One turning vector, and how many steps it has turned:
The counts run from 0 to 697.
[-15.4 -11.3 -17.3 -16.1  -8.6   9.6 -18.9  12.3   6.1 -10.7  16.1  38.3
 -25.1  -6.3 -16.3  31.3 -23.2  -2.0   0.3 -13.7  28.8  -2.0  17.3 -26.9
  28.7  -5.0 -27.1  18.6 -12.5  -2.1  14.2  15.4 -24.4  -7.4  17.4 -36.6
  -4.7 -32.5  29.0  -7.7   7.0  -1.3]  353
[-16.1  15.4  -9.4  -5.6  -1.7  18.6  -7.4 -11.8   6.6 -25.4   6.9  10.2
 -30.7 -27.3  10.4 -14.6  -6.0 -10.3  12.0   4.8 -50.1  13.3  11.7 -31.2
   3.8  12.4  -8.8 -10.6 -24.8  15.4 -23.9  15.1  -8.2 -22.6   6.3  18.5
   1.2 -35.1  20.6 -32.9  16.9  -3.9]  559
[ 33.9  15.3  -9.1  15.9 -34.6   6.1   4.5  -3.5  -2.4  -7.3  -6.3 -11.6
   8.2 -12.8  25.5 -28.4 -47.7   7.3  -8.6 -21.0 -27.4  19.1  16.9 -30.2
  11.5 -10.6 -13.8  24.3 -12.1   1.3  10.0  12.2  16.2 -11.3  -4.4   8.3
 -13.4  21.3   6.2 -33.8   2.8   2.6]  562
[ -8.8 -22.8  -6.6   0.9 -18.8  -4.1   5.8  14.7  -3.3   1.1  22.0   0.2
 -55.3  -6.7 -50.3   8.8 -10.4  30.0 -16.0   2.9   8.5 -15.7 -19.6   2.3
   9.0 -37.5   0.4  15.7 -34.7 -14.4  -6.7   9.7  -9.4  -1.5  12.1  -8.7
  -3.0  25.1  -2.8  23.4 -29.3  -3.5]  311
[ 11.7  14.0  -8.2  15.9 -62.4 -10.9   3.8  36.3 -26.5  -1.5   0.1  -0.9
  30.7 -11.5  -9.6   3.8  -9.9 -33.1  -0.9 -13.6  36.2  -1.1  16.8  -1.5
  14.7   8.1  -4.2  -1.0  -3.1  22.6  14.8  18.9  -8.6 -19.7   9.4  -6.4
  -8.2  12.7  23.6  -7.5  31.1  27.5]  177
[  8.7 -10.1   2.5  -9.6 -29.8   4.4 -20.4   3.4 -20.1 -12.7  11.9   0.8
  -6.1   7.3  -1.9  31.0 -30.6  -4.1 -27.5 -10.7  -3.2  17.3  -9.7  -3.8
  45.6   6.9 -31.8  48.7   5.7   1.7  15.0 -11.6 -23.6   1.4  -3.3 -19.5
 -10.7  11.6  -7.1 -34.8   2.3   1.6]  75
[  3.0  -2.3  14.3   9.0   2.0  -1.1  -4.9  33.4   5.4  42.3  12.1  27.1
 -10.1  16.8  -4.2  -6.2 -30.6  24.4 -35.1   5.5  32.0   0.6  17.3 -43.1
  22.8  -1.7  23.2  -5.7 -27.2 -14.8 -25.3   3.2   1.3   5.0  31.4   5.3
   5.0  15.7 -13.2  -1.7 -33.5 -15.4]  695
[ -1.6 -15.6  -2.0 -16.6 -32.3  -4.6  22.3  29.2  -8.7  27.0   4.1   1.0
 -15.7   1.9 -37.5  -4.0 -18.3  15.7 -42.6 -21.9  21.0   7.2 -17.7 -12.3
  24.5 -22.3 -11.1  28.0 -13.7  -5.8   3.9  12.3  -7.4   5.4  -4.0   3.7
 -13.6   8.7 -11.8 -41.9  -4.5  -8.4]  193
[  4.8  18.7   8.2  10.2 -55.9  -2.3 -24.0  19.0 -40.9  -2.9 -13.5  -6.2
  15.2 -15.6   4.2   0.2 -25.5 -23.8   5.5  -2.3  -2.4  10.7  29.4 -21.0
  34.2   6.8   7.5  27.6   0.6   5.0  13.3  -8.8   8.2 -18.7  22.9  -9.8
  -9.7  -2.9  27.3  21.1  18.9  20.4]  60
[ 19.5  -7.4 -22.5 -27.0 -12.3   2.4  -3.8  -5.5  -2.9  14.8  20.9 -15.1
   4.9 -24.3 -17.2 -19.4  24.2  23.7 -20.6 -20.6  -4.1   7.5  10.6  16.5
   4.3 -14.8  13.0 -50.1  -1.7   9.2  11.5  17.1 -28.9 -10.1   2.3  29.3
  15.3  -9.4  25.0  -4.0  18.4  11.4]  344
[ 16.2  -8.2   6.5  16.1  20.8  31.2 -37.6   1.1   6.1  34.3 -11.6  40.5
 -37.0  -4.5  27.9  40.0 -17.5  -3.3 -36.2  -2.5   2.2   3.8  15.5 -20.6
 -22.5  24.1  -7.0  -2.5   4.1  17.3  12.9  -3.3 -21.4  -4.9  17.5   4.1
  -1.7  -6.9  11.4 -14.9   7.3  -8.0]  240
[ -1.5   0.0 -13.3   5.4  16.1  16.7 -24.3 -22.8   1.3 -43.4  19.2  12.5
 -30.9   2.2  26.6   4.3   2.2  11.0  15.3  13.8 -45.4  -3.9  21.2   3.7
   1.5  21.5  -3.6 -19.7  -4.7   9.2  -3.5   7.2  -8.7 -22.8   5.4  12.9
  10.6 -30.1  26.2 -19.2  10.5  12.2]  6
[ 36.0 -14.6   5.0   1.8  12.4   6.6 -19.1  18.2  -4.3  20.5  13.2  -5.4
  20.4  10.5  -4.9  -7.9 -19.8  28.4 -36.1 -19.3   4.2  13.2  17.2 -28.4
  28.7  -7.1  -3.0 -23.5 -21.0 -14.3 -15.4 -25.9  -8.9  -3.3  -3.0  23.4
  17.1  13.1  10.5 -18.4 -32.5  -9.0]  578
[-10.6  23.7  -8.3  14.1 -18.7 -12.3 -21.5  -0.4 -12.3   5.8  13.5  36.4
 -23.9 -14.1   5.8   8.7 -13.5 -33.4  18.1  16.7  10.6  -3.7  19.6 -26.7
  -5.9  13.9   5.2 -43.8   9.0  -9.4  10.8 -13.9  -9.4 -26.9  15.1   7.0
  25.8 -30.8  26.2   3.7  15.7  32.9]  500
[-22.5 -17.2  10.3   6.0  -3.9  21.3   4.8  20.5   4.6  -9.2   2.3  12.7
 -51.3  24.3  13.5  -3.3  15.3   6.3 -15.2   2.9  24.2 -18.8  -3.6 -11.9
  -7.8  10.8 -26.4  15.2 -22.5   5.7 -17.0  22.2 -27.0 -38.6  -3.1   4.0
  10.9 -26.0  10.6 -32.5   2.7   0.0]  81
[  7.5  -5.6  -6.8   9.5   5.2  -3.6   1.4  -6.1 -30.2  19.2 -12.3   9.4
 -24.1  22.4   4.2  33.9   4.0 -33.1  28.7   8.8   1.5  21.3  -8.3   0.6
  17.1   3.8 -18.1  26.4  22.9   0.2  17.0 -23.0  18.3  34.8 -14.7   6.1
   1.5 -44.3  20.0 -19.6  27.9  19.5]  433
[ 41.1   6.9   2.8 -20.3 -30.0  16.8 -24.4  -8.3  18.8   3.2 -11.1   8.1
  -1.8 -24.1  18.1  -0.3 -13.5   9.4 -26.5  -7.7 -58.8  30.1  -2.0  -1.3
 -17.0  13.8  -1.4  13.0   7.6  22.0  -1.1   9.8  -2.7   7.5   0.5  27.2
 -28.5   8.8  -6.1  -0.5  10.8 -21.0]  121
[  3.9 -32.3   9.2  -1.6  -1.9  17.9  19.4  23.5  -6.1  23.9  12.8  -3.2
 -25.5  20.3  -7.6  10.0 -24.3  29.7 -42.8  -8.3  30.4  -2.3   3.5   3.2
   3.9 -22.3  -9.6  40.7 -39.3 -11.9  13.2   9.5 -10.9   1.6   7.7   9.9
 -10.2  14.5  10.9  -5.6 -23.5 -14.5]  194
[-24.4 -19.1   5.8  -7.7 -45.3   1.6  -3.3   4.9  10.0  14.6  -6.3  -2.3
 -43.8  13.0 -25.3  -5.3  36.7   9.2  21.8 -25.2  31.3 -17.6  -4.3   6.2
  25.0   4.5 -20.4  -1.4  27.4   2.5  -7.4  -3.6  24.4  15.1   4.5  -2.2
  13.1 -40.2  -7.6   4.7   7.5   7.1]  147
[  4.0   3.6 -13.4 -23.2  -7.0  15.2  -6.6   2.1  17.2 -28.3   9.5  18.6
 -20.4 -23.5 -23.6   2.2 -21.6  -6.9   5.5  -7.6 -28.9  20.4  11.0 -28.3
 -13.4  -4.5 -10.4   1.0 -34.9   4.5 -22.5  18.8 -10.1 -18.5  -8.3  19.7
 -26.0 -42.3  31.2  -9.5  20.4 -22.5]  397
[ 36.4 -29.1 -10.4  15.4 -20.7  -3.1  -6.8  -3.4 -10.1   9.9   5.7  -6.0
 -33.3  15.0 -34.0  11.5  -6.9  14.7  -7.2   0.6  10.5 -15.2 -24.9  25.3
  -1.4 -22.5 -15.0  30.2   6.9  -2.2  -4.4  -0.3  -6.4  25.7  10.2 -12.6
  -1.6  37.8  -1.1  21.3 -22.1 -16.6]  312
[-22.7  -2.8 -20.0   8.7   4.6 -11.2  24.8 -12.2  -1.5   2.1  25.2   7.2
 -14.6   6.7   8.7 -17.3  -3.8  12.0  15.7  -3.2 -23.0   0.9  19.9   7.6
  15.8   5.3  34.6 -28.4  -9.1  16.5   0.4  39.8  28.5  34.0   9.2  24.8
   6.7 -29.8   3.0 -17.0  15.1  28.3]  50
[ 16.4  -1.1 -10.7 -37.9 -10.0   6.9   4.8 -14.3  -1.6 -22.2  11.2  19.4
  -8.8 -26.7  -4.2  29.4  -8.6  -2.8   7.1 -24.0 -20.9  40.9 -11.0   3.1
  36.5  -6.9 -19.4 -18.7  16.7  33.5  -4.5  24.2  -6.9  19.4  -4.4  15.7
   2.5 -21.7  13.9 -16.9  28.9 -13.5]  234
[ 24.9  -6.7 -23.1  -3.4 -28.8   5.8  -0.2   0.1  -8.9  -9.2  -3.9 -26.2
  -5.9  10.8 -34.6 -32.7  25.6 -17.9  28.1 -12.5   2.9  -2.6   7.2   0.9
  24.2  -6.2   8.9  -2.4  19.5   3.6 -28.5   0.8  10.3  24.1   1.6  26.4
  25.8 -15.3  33.6  11.6  21.2  16.2]  102
[ 23.5  -3.0  -8.1  24.4 -24.1  11.1 -10.4 -17.1 -10.9 -42.3  -8.7 -17.4
 -21.3  -8.3  20.9  -2.3 -31.0  20.6   5.6   3.5 -48.1  -3.0  19.9  -1.0
  30.7   2.0  -8.3  18.6   9.9  13.7   3.7   4.0  29.6  -7.4   3.3  -8.8
   7.7  40.5   5.3   8.2 -12.2  11.8]  444
[ 16.8 -11.1 -38.8  -8.0  -2.7   0.7   7.0  -8.0  -4.2 -15.2  21.7  27.7
 -35.6 -19.3   0.8  48.7 -16.5  -4.7   2.6  11.0  -3.7  -3.8  -0.7  23.1
  -0.3   2.7   1.2 -27.4  17.9  22.6   6.3  22.3 -17.1   3.7  -0.7  21.2
  17.9  -1.4  27.0   3.9  29.1  21.6]  116
[ -4.0 -12.8   5.8   5.1 -17.6   8.9  16.8  -4.1 -15.5 -15.0  -3.7 -17.7
 -39.2   7.7 -34.9 -26.9  39.6   5.3  25.5  -2.4 -13.0  -7.1  -5.2 -15.6
  18.7  -3.1  -9.9  -6.3 -10.3  -8.6 -20.1 -27.3  14.0 -22.6  -6.0  40.1
  23.9 -37.8   5.0   3.7  -2.2   2.3]  265
[ 37.9   6.6 -14.4  16.8 -26.6   9.5   2.4 -20.7   4.1 -10.7  -7.3  -8.2
  -5.1 -33.2  12.8 -12.0 -23.5  24.5   2.2 -19.9 -58.7  17.0  23.5  -7.1
  21.4  -2.8   3.7   3.4   2.4  24.2  -4.9  14.9  35.5  14.5  10.0   1.5
 -14.9  22.5  -1.7   1.6  -0.2   0.4]  445
[  5.1   7.8  31.2  11.4 -29.7  11.9  15.3  32.0 -16.7   9.2   5.5 -14.7
 -20.9 -11.4  11.1  14.5  -9.0  27.4 -14.1  12.1   2.8  -9.9  26.5  -3.4
   5.5   4.8  -0.6 -18.6 -12.8  -6.7  35.0 -17.7  -8.2 -50.0   1.1  42.6
  14.1  11.9  10.9  16.4  -5.2   8.3]  341
[  9.6 -13.1 -24.6 -12.9 -32.7   6.9   2.1 -13.2 -20.9 -55.7  13.4  -4.9
 -14.4  -7.6 -29.5  30.1 -15.5 -21.6   6.8  -5.1 -15.8  -3.2  -6.8  25.2
  32.7   3.1 -15.3   9.5   2.7   8.6  18.8   4.9 -25.6  -4.0  -8.0  -4.3
  13.0   1.5  31.7  -5.3  23.5  20.7]  670
[ 17.7  -2.2  -5.7 -15.3 -15.8 -13.4 -61.0   2.4 -17.3   6.1  16.9  -3.5
   5.2   6.2 -16.2  -0.9  12.8 -21.6 -16.3 -18.4  10.7   0.3 -11.3  -8.8
  36.7  16.3 -17.6 -18.7  13.7   9.7 -22.6 -21.2 -36.8   2.0   8.1 -16.8
  18.0 -11.7   6.7 -27.8   6.1  21.6]  301
[ 10.2  23.4  20.9  14.3 -59.9  -0.7 -15.5  10.1 -24.8   0.6 -24.5  -9.6
 -12.2  -5.0  -1.6   0.5  -5.8 -19.3  31.0   3.0 -14.8  -7.0  12.5 -23.0
   2.2  16.2 -13.4  18.4  10.8 -11.6  23.8 -39.3  21.5 -28.1  -0.1   9.2
  -3.2 -12.9  16.5  19.7  15.5  12.1]  222
[ 42.1  -1.7  29.9  16.8 -31.0 -17.9 -15.6  26.2 -10.5  15.7   4.9   7.1
  30.8   9.0 -14.5  -1.6  -9.5  10.9 -29.1  -8.5  -2.2  10.5  -3.4 -15.4
  13.0  21.7  -4.8   9.7  -0.5  -1.0 -31.7 -22.4   2.1   3.4 -24.6  27.9
 -14.7  13.1 -24.7 -13.3 -22.6 -24.1]  415
[ 23.3 -13.9  10.6  11.0 -23.5   1.7   9.5  15.8 -23.9 -12.8   7.2 -28.5
  -1.1  22.5 -12.1 -49.3   0.6   8.5   5.2  23.6 -22.4  13.5   7.3  -2.0
  12.9  -7.4  39.9  13.5 -18.7 -15.9 -19.9   0.3   0.3   7.7  20.8  34.9
  19.1  17.6  16.1  17.1 -23.6   1.0]  378
[ 27.6 -27.2  -4.8  -1.6  -3.8   6.7  -7.8  16.2   6.5   3.6  11.6  25.3
 -26.5  27.1  -8.3  20.9  10.2 -16.6  -1.4  -6.1  49.9 -17.9  -5.1   1.3
 -25.4   2.3 -19.8  17.5   3.9  -3.4  17.8  22.7 -47.8   5.7   7.4 -16.9
   4.5 -20.6  23.1 -22.8  24.5  -4.4]  632
[  3.6 -32.4 -19.2  -3.7  10.5   2.1  -0.1  -0.9   3.1 -19.8  24.1   5.2
 -45.4  22.8 -37.2 -11.0  17.2  -9.9  14.7   1.0  23.5 -19.6 -19.2   7.4
 -13.5 -17.8   5.6  17.7 -28.9 -10.2 -22.7  20.9 -31.2  16.9   9.2   0.0
   4.9 -24.8  28.2  -5.9   3.5  -5.4]  36
[-26.2  17.0  -4.3   8.9 -15.1  -3.9  -5.6   9.9   6.7   4.2  15.4  13.7
 -10.9 -15.5  20.3 -16.7 -28.1  17.4 -15.7 -17.3 -12.1  -4.2  27.7 -40.9
  11.4  -1.4  -4.8   4.6 -44.9   3.2   5.7  24.9  -2.6 -39.0  25.3 -28.4
 -20.8 -18.5   0.5 -35.2   4.5   0.7]  126
[ 23.2   1.9   0.4  -4.7  -4.1   5.1  -4.4   7.9  -0.9  16.7  34.2  -5.2
   3.9  -7.2 -11.7 -17.5  32.9   0.6 -19.8 -10.2 -10.8   8.5  -3.0  10.9
  -9.9   8.0  12.3 -50.6  -2.8  15.9  -5.4  15.1 -37.6 -13.9  -6.3  45.0
  28.8 -24.0  17.9 -20.9   9.2  -8.4]  182
[ 24.3  -2.2  14.8  13.2   8.9   2.7 -26.8 -30.2 -13.1  18.0   8.7  -5.0
 -33.2  21.9   7.9   2.3  19.9 -12.2  29.4   7.9 -27.2   7.6   0.5   3.6
   9.4   9.5  -4.1 -17.4  35.2  -3.8  -7.1 -33.9   5.8  22.1  26.1  11.4
  42.1 -12.6   2.7  19.7  -4.8  -0.6]  542
[ 27.9  -4.6  19.0  30.1   3.2 -19.5   4.0  -1.4   0.5 -17.8  19.1   1.7
  -2.7   8.4   8.8   6.0  39.2  11.5  24.8 -30.5   5.5   1.1 -11.8   3.5
  29.9  10.4 -33.6 -29.8  16.7  40.9 -22.9  18.8  10.5   7.5 -19.7  12.5
   9.9 -25.0  -6.9 -29.2   3.3  -1.1]  249
[ -0.3  10.4 -15.4   0.4  -8.3   2.0  -4.1 -19.1 -27.8  14.1   5.6   8.1
 -12.6  -3.2   6.9   2.8  -8.0 -26.3  37.1  -7.2 -18.0  23.3  15.1  -8.3
  21.0 -14.4   1.4  -7.3  34.7  -1.9  44.7  -7.1  16.5  27.6  20.2 -14.8
  18.6 -45.2  26.0  -5.5  25.1  27.7]  109
